[[-40 -12  13  -5 -32 -39  -5  -6 -13 -38   7  -2  44  -2]
 [-20  44 -24  -3  19  15  16 -37  31  19 -12  28   6 -28]
 [ 59 -13  10  -6  20  19  -2  37 -17  32  -9 -12  29   8]
 [-24 -13  26  21  20  16  21 -15   3  15  10 -18 -11  21]
 [ 29  47 -28 -13  37  57 -11  26  46  68  -6  25 -27 -35]
 [ 41  14 -14  -3   8  20 -18  51  23  16 -14  -6 -12  -9]
 [  5   6  -2   1  11  -1  10  15  18   1  15   6  27 -10]
 [ 29  21 -29 -19 -25 -36  20  36   5 -40 -18   2  40 -26]
 [ -4  50 -52  -7 -49 -66   4  -2  39 -72 -48  31  -2 -43]
 [-26  47 -44 -20  45  55  12 -11  40  50  -6  28 -19 -40]]
Rows and columns are numbered from 0.
The entry in the bottom-left corner is -26
The entry directly below -52: -44
The entry in row 1 and column 0 is -20
What is the entry at row 2, column 1? -13
The entry at row 1, column 2 is -24
What is the entry directly above the largest entry? 15
What is the entry at row 0, column 2? 13
What is the entry in the top-left corner? -40
What is the top-right entry? -2
What is the entry in row 1 and column 1? 44
The bottom entry of the column that holds the smallest entry: 50
The top entry of the column that holds the smallest entry is -38
What is the entry just right of the smallest entry? -48
What is the entry just right of the largest entry? -6
The entry in the bottom-right corner is -40
The entry directly below the largest entry -> 16
The entry in row 0 and column 1 is -12
The entry just left of the largest entry is 46
What is the smallest entry? -72
What is the entry just right of 36? 5
The largest entry: 68
The entry just left of 4 -> -66
What is the entry directly above the smallest entry? -40

[[ 14  21 -13 -56  22]
 [  7  -4  -2 -12  -1]
 [ 73   5 -51 -46 -15]
 [ -1  -3 -15   2  -5]
 [ 55 -32 -29   0 -25]
 [  6  -2  -4  -2  17]
 [ 20 -18  -8 -12 -19]
 [  4 -10   0   9   2]
 [-26  -9  32  64 -19]
 [ 36   9 -23 -23   8]
 [-12  35 -14 -35  18]
 [ 32 -14 -27   5 -10]]
Indices start at 0.
The entry just right of -26 -> -9
Read off the entry directly above -25.
A: -5
Read off the entry in row 0 and column 0.
A: 14
The entry in row 1 and column 1 -> -4
The entry in the top-right corner: 22
Read off the entry in row 0 and column 1.
A: 21
Read off the entry directly above the largest entry.
A: 7
Read off the entry just left of the smallest entry.
A: -13
The entry directly above -46 -> -12
Read off the entry in the bottom-right corner.
A: -10
Read off the entry directly above 8.
A: -19
The entry just right of -3 -> -15
Read off the entry in row 2 and column 0.
A: 73
Read off the bottom entry of the column that holds the smallest entry.
A: 5
The entry just left of 22: -56
Read off the bottom entry of the column that holds the largest entry.
A: 32
Read off the entry directly below -29.
A: -4
The entry in row 2 and column 1 -> 5
Read off the entry in row 2 and column 2.
A: -51

[  8  27   1 -48 -54]
The 2nd largest entry?
A: 8
The entry at the centre?
A: 1
The second entry from the left is 27

[[-30, -3, -6, -7, -10, -27],
 [-5, -4, -5, -5, -16, -5],
 [-45, -15, 6, -9, -5, -17],
 [-12, 11, -2, -1, -12, -14],
 [-4, -4, -5, -4, -37, -4],
 [-18, -16, -11, -21, 2, 26],
 [-13, 16, -10, -7, -11, -25],
 [-39, -12, -11, 3, -17, -30],
 [-4, -9, 0, 0, -2, 6],
 [16, -9, -22, -10, -14, -22]]
Rows and columns are numbered from 0.
The entry in row 2 and column 2 is 6
Find the entry in the bottom-left corner.
A: 16
The top entry of the column that holds the largest entry -> -27
Find the top-left entry.
A: -30
Find the entry at row 1, column 0.
A: -5
The entry directly above 3: -7
The largest entry is 26
Find the entry at row 0, column 1.
A: -3
The entry just left of -15: -45
Find the bottom entry of the column that holds the largest entry.
A: -22
The entry directly below the largest entry -> -25
The entry directly below -18 -> -13
The entry directly above the largest entry: -4
Find the entry in row 0 and column 2.
A: -6
Find the entry directly above -13.
A: -18
The entry just right of -21 is 2
The entry directly above 2 -> -37
The entry just right of the smallest entry is -15
Find the entry directly below -1.
A: -4
Find the entry just left of -1.
A: -2
The entry at row 1, column 2: -5

data =
[[3 3 4 7 4 1]
 [2 4 4 4 4 3]
 [5 4 3 4 2 2]
 [4 4 1 3 4 3]
 [4 3 3 5 3 4]]
Rows and columns are numbered from 0.
The entry in row 0 and column 0 -> 3
Find the bottom-left entry.
4
Find the top-right entry.
1
Find the entry at row 0, column 2.
4
The entry in row 0 and column 1 -> 3
Find the entry at row 1, column 1.
4
The entry in row 1 and column 0 is 2
The entry at row 1, column 2: 4
The entry in the bottom-right corner: 4
